Here is a table of points, one per row:
  18  70  33  -1  7  -44  20  -10  9  9  -20  -35  42  -11  -71  12  -39  18  39  -15  -28  19  -14  -69  52  -24  27  -53  52  -40  21  -54
  -3  79  -4  9  5  -48  -8  40  43  11  -44  11  -40  32  30  -17  -14  13  -2  46  -2  19  -28  -56  -15  -18  -21  -55  22  9  10  -40
  -27  14  5  27  -14  -4  -15  -6  7  7  2  -21  5  6  14  -2  -34  33  34  -14  -6  30  14  -17  14  -14  -54  -2  -18  13  -3  -60
  26  16  -17  39  61  -16  12  -7  53  -21  -6  6  42  -34  -39  39  -6  -25  63  31  -7  -81  -6  11  9  72  -54  -8  3  -14  -11  -14
  -1  -7  -25  15  -16  -27  -32  25  10  8  -66  -20  -27  19  -46  -59  6  -48  47  10  -6  -27  55  -8  28  -37  -12  44  -15  -16  -10  28
  7  -5  0  -16  6  -12  -17  9  -18  40  -14  16  -6  32  -20  20  3  -13  11  31  12  -10  -15  21  10  34  -44  28  24  44  -35  5
  -16  11  63  0  -22  0  -23  -7  -32  17  5  17  6  -7  -31  10  -28  -56  4  25  38  11  18  -17  15  -9  -60  54  13  40  -13  40
  21  38  15  -11  -48  -21  -31  33  -9  25  3  22  69  -6  -14  23  -25  -25  9  6  12  13  2  35  -4  4  -38  41  67  56  -13  39
  11  27  59  -10  -8  -13  -35  -1  -6  23  17  40  7  -16  -41  21  -25  -29  -32  20  13  12  8  15  0  11  -16  38  -7  53  -31  29
  23  5  -66  -33  20  -38  -54  -51  -57  7  -71  -20  51  -107  -18  -35  2  -6  -38  51  24  15  -68  19  -105  -13  -67  8  -13  -42  -70  -6
  25  41  0  -44  -30  -40  -35  31  -24  0  39  -16  27  8  14  -23  -20  -88  -52  16  -4  21  -43  52  23  -11  0  -16  -19  -25  -54  -53
  -67  61  -32  39  16  34  -43  25  29  17  -66  -56  26  16  0  11  -8  13  -63  -45  22  -56  50  17  53  -20  29  13  -19  -48  -59  70
  13  20  57  33  3  37  3  15  -28  27  36  -22  7  -33  80  -9  33  34  6  -8  -3  -45  -61  34  59  -30  -25  3  14  -23  -62  -10
  9  -5  23  10  33  15  53  46  -12  0  15  -39  8  -14  67  -48  33  16  1  33  2  -30  -38  18  55  -48  1  2  -7  -5  -77  8
  -3  -21  4  -26  28  1  51  54  -2  26  16  -20  35  -34  46  -16  15  26  -16  -9  -20  9  -2  19  41  -25  7  0  -22  8  -84  10
  -34  31  -39  -40  -27  73  59  17  -60  -20  16  -32  10  -66  15  26  37  9  -13  46  -28  15  31  17  -2  -4  11  30  1  -53  -23  -21
  2  -24  8  -2  -24  45  24  2  7  -65  5  -3  3  -21  7  -14  2  45  -81  4  39  -36  -39  21  50  -6  -5  9  4  7  -9  -1
  40  -48  27  -20  26  48  39  76  27  -20  2  -14  -21  -80  16  -60  38  34  -91  26  40  -26  -11  -15  73  6  -15  23  23  -1  55  -18
  -78  -15  23  56  -1  -45  34  -21  -14  -51  4  68  -5  -50  -23  -55  -70  41  23  32  -20  36  20  9  21  23  76  -13  71  -19  -33  18
  22  -9  -28  52  -20  -18  7  -46  22  -19  5  -3  -27  -39  -50  -11  -44  -7  5  -28  -21  16  15  14  49  28  -34  -19  22  13  -1  -52
  -34  46  -28  -4  3  2  -33  2  36  12  -76  30  -39  -17  -16  49  32  -15  30  10  69  12  14  -7  54  23  3  -21  -10  3  2  -6
  -5  -4  -6  -22  12  16  -8  -28  25  35  -8  -11  -40  0  -10  1  -16  4  20  18  -2  20  15  5  28  37  -36  -1  -2  19  -26  -31
  -9  12  23  31  5  -57  36  -20  -45  23  -25  -19  19  19  0  -18  2  53  -25  40  -30  12  59  45  33  97  -25  -3  -34  -8  41  -21
  -29  13  -10  30  31  -20  -3  21  -38  33  6  -1  9  17  -57  -42  26  69  -14  -31  -21  -9  17  -16  -9  34  -24  49  17  33  -12  -6
  4  -15  -28  6  -26  -7  -4  -5  8  9  23  -8  17  -6  -13  22  9  19  31  -11  5  28  34  6  30  -4  -22  -8  -19  6  -38  -33
  30  10  -48  -26  -29  -21  -41  -30  8  -48  30  -31  19  17  7  14  -6  53  8  32  10  6  54  -29  6  -42  0  -27  2  42  -20  -8
  17  15  -47  -64  -32  10  -47  -47  2  -47  43  10  -14  -16  12  5  5  77  -3  15  35  -31  20  -30  19  -40  22  -20  -7  39  -14  7
  -32  -26  -23  -41  -65  24  -1  8  -35  -33  27  22  25  -18  25  -22  39  -30  -18  9  23  -34  26  -112  -8  112  0  -52  1  -1  -35  3
  -6  -30  -8  26  -36  14  -63  32  -97  -30  -23  -12  -17  -47  42  15  -42  -7  -48  2  -86  -48  2  -70  25  -6  44  -51  -31  57  50  0
  8  -40  30  -2  -12  48  7  -39  38  35  11  20  -6  -15  16  -29  15  -45  -53  24  -1  -60  26  -46  -13  7  50  13  40  -11  -44  -37
  3  -58  9  11  -45  24  15  -40  -1  11  -67  35  10  37  7  59  47  -31  -81  27  -56  -22  -17  -23  37  -20  4  31  57  -12  1  -27
  42  -53  23  72  -26  -15  -28  23  -8  16  -30  -19  0  -12  94  15  15  -3  -15  -23  34  2  5  -55  -29  1  -1  19  58  -65  -17  26
  22  -29  33  20  -24  5  -33  -5  34  33  27  -10  -16  -12  11  31  0  5  -45  30  -17  19  36  17  -28  -3  30  2  28  -23  4  6
  -26  -46  12  86  -70  58  25  5  2  81  -8  -48  -4  23  -60  -23  26  2  -34  1  50  38  -52  -23  -64  13  34  -54  0  22  -3  4
  -67  -43  53  4  -22  -15  -8  -9  89  -32  4  -17  54  -31  14  19  2  18  0  -5  -44  -37  -22  28  -62  -32  -14  -4  -3  4  19  3
  1  -53  53  8  -32  20  -44  16  -3  -30  -1  -34  -16  50  -64  23  55  30  17  28  0  27  -23  29  -33  1  42  -9  6  -10  -6  -6
  14  32  14  28  -26  1  14  24  12  -17  -12  85  21  21  -3  -32  -63  30  11  -20  -7  -27  59  17  -27  -39  -37  -39  7  -33  9  -56
  1  28  49  -11  23  -3  50  10  -37  0  -18  32  3  33  -64  25  -45  19  20  -32  -13  -14  -3  -56  -9  -32  12  -23  -21  -28  -9  -44
  -23  -11  -23  -28  14  -50  6  38  -2  27  -13  53  -24  19  17  16  -44  21  17  -17  35  -37  4  3  -7  -26  1  -21  11  -29  28  -37
  -9  29  -12  -11  -12  -43  23  38  0  -34  1  24  -55  19  12  19  -26  8  2  -25  -20  -8  21  -12  -33  -5  -22  -19  8  -31  -4  -22
  -18  4  12  -44  12  -35  58  7  10  -16  5  4  -25  -7  -27  20  -19  -11  -2  -28  -34  -13  33  -10  -12  -1  -12  -19  -14  21  2  5
  -5  -14  -21  -64  22  14  46  19  11  -33  -2  -18  -52  34  -11  43  -54  -8  -8  -50  16  4  -39  17  -23  12  -11  11  -1  9  16  44
  66  -9  -43  -31  -24  24  20  9  30  41  31  -8  -1  24  -33  5  -71  2  48  18  -1  -38  -25  -23  -47  16  12  67  -64  -33  78  41
  -3  -6  -46  10  -8  35  53  -16  14  37  -2  20  -61  -17  13  -35  34  -47  31  -18  -2  -23  -5  72  -64  -21  7  -28  20  68  61  32
  41  -13  -16  13  2  -12  26  -12  25  5  4  -2  -5  35  44  -14  34  -32  52  -3  -5  13  -39  13  -16  41  72  24  -25  33  29  8
These points spread out most along one direction. Take the direction at right angles to it along which they spread out most. Go by this last direction. How many in every 100 of the points above lie lower along it than each point below? Answers are rounded to whole numbers. More than half of the points above lie lower than the first one.
  -24  7  -38  17  76  61  -46  12  28  -45  -6  -18  42  5  58  -21  -19  -23  2  -47  22  67  -25  13  -40  42  59  77  -35  39  52  -55 13
  15  25  17  -27  -1  -21  6  -25  9  -15  7  -14  6  44  15  -40  36  -18  28  -42  32  14  -31  43  -19  18  49  26  -7  -27  52  15 11
  -11  -36  0  -22  36  -12  2  -33  -32  23  29  -31  -7  47  34  -1  -19  -47  49  -11  28  -16  -26  25  -8  1  41  -3  -18  22  59  -8 9
  20  20  15  -57  22  8  -4  -47  -2  14  6  -4  -43  15  24  -8  1  -10  25  -72  -14  -3  -24  25  -20  25  6  17  -16  -28  45  40 11
  15  -40  -16  24  43  -25  -12  -42  -3  -27  50  32  2  -18  -37  32  65  -24  36  -59  9  28  15  -3  -1  -43  13  30  -39  -11  46  28 13
  21  12  -29  2  79  4  -8  -21  -21  -6  51  -30  -40  31  -8  51  12  -22  -5  -8  -15  44  25  21  -44  -35  13  -12  19  -12  28  40 16
  31  16  8  21  26  -23  37  -39  -19  -28  15  7  -35  25  11  38  63  -7  20  -8  2  57  14  8  -42  -24  28  21  -55  20  18  33 11
  27  -20  33  -50  47  75  -12  -14  2  6  -21  59  37  51  11  -26  -2  -4  40  -10  -17  79  17  13  0  -21  -25  -96  -38  4  48  94 16
  -63  -2  -46  17  44  -11  -35  -16  13  -22  64  25  23  59  2  -3  50  -9  14  11  -45  49  -56  -2  -3  -7  -18  -5  -33  -37  47  52 20
